In the rows, 128 means zero.
Rotation paths and how fast each direction turns (degrees a step)
Each turn is a multiple of 5 degrees from 10 to 175, or 0.
Each row of a path follows its step; steps can be skipped.
path 1
step 2: [128 121 138 131 126 131 132 141 124 135 122 133 126 119 130 117 128 125
 139 133 125 126 128 114 127 121 131 126 146 121 132 124 123 112 135 131
 132 134 124 132 135 116 125 113 130 127 124 133 125 125 133 136 126 119
 114 128 123 126 113 127 126 116 130 146 126 132 104 126 137 116 130 110
 134 119 139 144 126 128]
step 3: [135 136 128 128 123 130 134 128 110 131 132 134 136 129 128 125 128 125
 141 122 111 127 134 124 137 119 128 121 126 143 124 119 127 129 138 131
 132 123 133 116 130 139 116 128 120 125 118 137 136 118 127 132 130 131
 125 137 136 127 117 118 134 124 146 140 149 125 122 144 123 137 132 140
 134 142 137 138 135 134]
step 4: [123 129 117 123 114 129 119 121 119 129 119 127 114 128 124 135 129 135
 131 108 112 114 125 122 135 131 125 139 139 128 132 130 126 131 119 130
 140 140 131 115 126 124 128 118 134 120 135 116 135 123 125 128 124 134
 124 143 125 114 124 134 120 123 131 126 119 124 116 129 142 141 129 117
 128 135 138 137 129 143]
step 14: [113 142 136 124 139 133 120 133 110 119 138 132 125 127 119 122 138 130
 123 137 130 122 118 124 120 127 128 131 123 119 132 109 130 113 135 137
 134 119 136 134 132 129 122 125 123 117 125 135 127 128 122 133 128 122
 125 129 119 123 132 117 134 137 125 129 135 129 129 129 115 148 130 120
 138 136 136 145 115 137]
step 19: [136 123 126 127 117 143 130 139 131 135 125 134 128 125 135 125 117 120
 130 127 127 130 116 115 126 118 143 123 137 119 134 128 124 142 148 119
 124 130 125 121 116 122 128 118 133 139 128 133 112 132 121 122 134 137
 132 144 132 129 127 127 144 124 119 129 146 132 114 116 127 118 121 119
 129 125 129 134 127 137]
step 20: [135 127 141 128 116 137 123 120 129 126 126 133 127 122 113 126 123 114
 114 130 128 128 129 138 118 135 140 122 115 132 129 122 120 133 132 136
 132 128 120 130 135 131 125 136 113 127 127 129 130 111 124 125 132 138
 113 139 131 119 123 115 127 111 136 136 137 129 119 138 119 139 118 113
 123 140 124 139 123 125]
step 21: [124 131 130 134 119 119 128 122 137 138 119 126 128 126 128 118 132 130
 126 122 116 123 133 116 144 119 118 128 142 127 143 130 104 122 127 138
 136 137 120 128 129 129 125 129 129 134 127 110 122 116 136 121 136 132
 141 136 131 123 112 118 127 119 118 120 142 128 122 128 139 122 126 113
 122 138 129 125 131 126]
step 25: [125 138 137 127 133 132 128 133 120 126 120 130 127 139 117 134 128 116
 123 127 136 125 119 120 137 127 110 128 136 121 121 118 116 128 126 111
 128 141 130 125 119 129 103 121 147 135 117 121 115 138 129 129 131 128
 119 123 119 125 144 136 132 134 123 135 135 130 120 124 131 129 130 122
 121 142 135 132 126 138]
step 26: [119 137 118 138 124 121 124 121 134 113 129 131 143 133 118 131 118 134
 121 133 116 136 125 134 119 144 120 132 118 129 138 131 118 127 121 110
 124 126 134 121 121 137 121 140 123 126 138 139 144 129 131 129 132 136
 117 123 126 140 126 129 132 132 120 136 139 122 124 129 124 147 136 124
 128 143 123 129 118 129]
Speeds:
[129 128 128 135 127 128 129 126 130 126 130 130 128 128 130 128 132 126
 128 131 125 128 128 126 129 124 128 129 129 130 127 128 128 129 127 130
 128 124 129 128 128 131 126 129 129 128 129 127 131 128 128 129 124 130
 127 126 126 128 129 128 129 126 129 126 128 129 127 130 125 132 126 129
 128 127 125 129 126 125] : 125
[129 128 129 128 129 130 126 130 129 126 127 132 129 128 127 129 127 126
 127 132 129 129 129 125 129 127 129 126 127 130 124 126 132 130 127 127
 130 129 130 129 127 125 127 129 126 132 127 128 131 129 128 129 132 129
 129 130 127 129 131 130 127 127 125 127 127 128 128 124 132 126 127 128
 131 129 126 128 125 129] : 60
[128 129 129 127 132 129 130 128 129 126 129 129 127 127 130 126 129 129
 126 128 129 127 128 128 129 128 131 130 124 127 127 130 128 126 128 129
 127 125 130 127 128 130 130 126 129 131 129 127 125 127 126 127 128 129
 127 125 133 128 129 126 127 128 127 126 129 125 129 130 133 127 131 128
 127 125 128 133 125 128] : 20
[126 127 124 127 130 129 128 132 127 128 130 129 130 128 128 130 132 129
 130 127 130 129 126 125 129 129 128 128 128 125 125 129 129 128 123 127
 129 130 130 129 130 128 125 128 129 129 127 129 130 129 125 129 128 128
 127 126 126 129 125 129 128 130 129 127 130 123 126 131 128 133 129 127
 128 129 127 129 132 130] : 35
path 2
step 0: [145 125 119 139 132 113 133 132 121 130 128 126 126 137 146 122 143 127
 132 128 121 128 127 138 143 127 138 104 121 133 126 125 132 130 122 125
 135 117 138 117 117 116 126 129 140 132 111 131 134 128 134 132 126 128
 128 129 135 130 151 135 128 131 125 119 124 137 141 133 129 122 121 143
 119 126 135 117 115 128]
step 7: [145 120 119 126 119 133 145 140 117 122 145 135 138 137 126 120 137 124
 136 116 123 144 131 133 138 127 132 119 115 123 126 136 141 129 121 130
 127 125 139 121 115 124 124 116 120 139 126 122 126 126 128 124 120 112
 125 122 137 136 138 122 134 129 127 121 127 133 127 131 135 129 130 148
 125 124 153 122 125 127]
step 8: [131 131 117 127 128 120 129 133 117 138 124 127 121 128 120 121 123 129
 143 106 132 136 114 141 136 122 135 126 143 132 131 116 125 135 145 128
 127 125 121 119 122 136 143 124 123 139 119 137 129 137 136 119 115 122
 134 140 121 142 138 133 130 128 112 122 118 128 125 126 129 131 138 123
 127 106 132 117 123 130]
step 9: [132 122 116 128 137 129 135 128 133 127 140 123 133 130 133 130 124 120
 142 126 128 137 114 136 127 130 128 131 130 120 115 123 148 139 120 144
 127 128 145 110 122 141 140 124 135 138 116 134 141 118 135 123 128 119
 125 123 128 128 128 130 130 143 143 116 126 126 133 109 136 110 130 120
 123 130 121 128 126 142]
step 12: [136 125 119 133 133 113 141 130 118 131 136 129 130 139 128 128 124 115
 129 120 122 142 131 127 128 137 125 116 122 118 116 122 111 139 139 129
 138 142 125 132 119 124 140 122 127 141 122 130 142 131 116 124 118 130
 131 121 126 141 133 128 122 152 142 126 122 123 132 121 124 114 114 135
 126 118 119 124 118 122]
step 15: [131 134 122 125 125 137 128 129 114 136 129 140 121 139 117 118 109 130
 145 120 132 141 125 138 135 130 127 127 137 127 122 122 129 139 125 136
 134 148 127 117 133 125 144 124 130 138 125 137 123 126 129 131 131 129
 127 126 125 138 138 121 122 131 125 137 114 120 153 118 130 123 133 133
 124 110 136 122 134 145]
step 16: [128 133 128 130 143 116 143 131 121 132 126 121 140 126 144 106 139 125
 137 121 111 135 124 133 140 133 123 122 135 127 131 120 135 123 123 128
 126 129 152 116 119 138 130 134 137 138 114 137 138 120 143 131 123 138
 117 126 137 135 129 130 127 136 135 132 119 128 123 108 120 122 131 131
 119 128 126 122 126 136]
step 21: [118 119 120 134 135 134 135 141 110 124 142 135 128 133 124 128 126 116
 139 120 116 134 117 134 126 122 133 128 133 122 110 118 133 134 119 111
 133 129 141 126 126 135 130 123 140 122 130 135 140 117 136 126 111 139
 122 131 113 129 138 122 134 130 124 121 121 130 149 123 129 143 130 141
 137 132 129 131 132 128]
step 22: [131 121 113 135 124 131 132 139 116 140 120 132 142 135 129 117 123 127
 124 138 114 125 128 131 130 139 132 121 132 139 113 129 122 130 130 123
 130 149 135 119 119 132 141 119 144 141 118 136 126 134 118 134 139 130
 127 118 125 144 127 122 120 130 118 127 115 124 139 117 130 119 129 116
 129 111 125 118 129 126]
Speeds:
[127 128 126 124 127 126 130 127 129 128 131 130 130 127 127 130 127 126
 128 128 132 129 127 128 128 128 128 128 127 127 127 127 126 128 129 127
 129 124 131 127 128 129 131 127 127 131 128 128 128 130 125 125 128 126
 126 128 129 129 125 127 129 127 128 129 127 130 126 129 136 129 129 123
 130 128 129 128 127 126] : 20
[131 130 129 127 128 133 130 129 127 126 125 129 128 129 126 128 129 126
 128 129 126 127 127 129 130 127 130 129 130 129 124 128 128 127 130 130
 128 124 126 131 125 126 130 126 124 128 127 125 126 133 128 126 126 127
 128 131 127 129 131 128 129 130 130 126 129 129 127 131 128 127 128 130
 127 131 126 126 130 131] : 60
[126 128 129 129 128 127 125 131 127 127 132 127 126 128 127 131 129 126
 127 131 126 124 131 128 130 128 129 128 129 127 123 126 127 128 132 127
 131 130 128 126 128 127 128 129 128 127 132 125 128 127 125 126 130 129
 127 129 130 131 127 128 128 130 126 126 125 126 129 128 126 129 125 126
 131 130 127 129 129 127] : 40
[125 126 127 130 127 127 128 129 125 131 125 129 129 130 131 127 128 126
 131 132 126 131 125 128 126 130 128 127 129 128 130 127 127 127 130 128
 129 127 126 130 127 128 124 133 128 129 128 128 129 130 130 129 130 126
 125 128 130 129 128 130 130 128 125 128 126 128 126 128 128 130 133 127
 128 131 130 127 129 127] : 130
[127 129 125 131 126 130 127 129 123 127 125 128 125 127 129 133 127 130
 128 126 130 130 128 126 129 129 130 126 124 131 127 127 126 125 129 127
 127 128 127 128 130 128 129 129 124 132 127 128 129 127 127 129 125 130
 128 127 128 130 124 128 128 129 128 128 129 128 132 128 127 127 129 128
 127 129 129 129 127 126] : 155
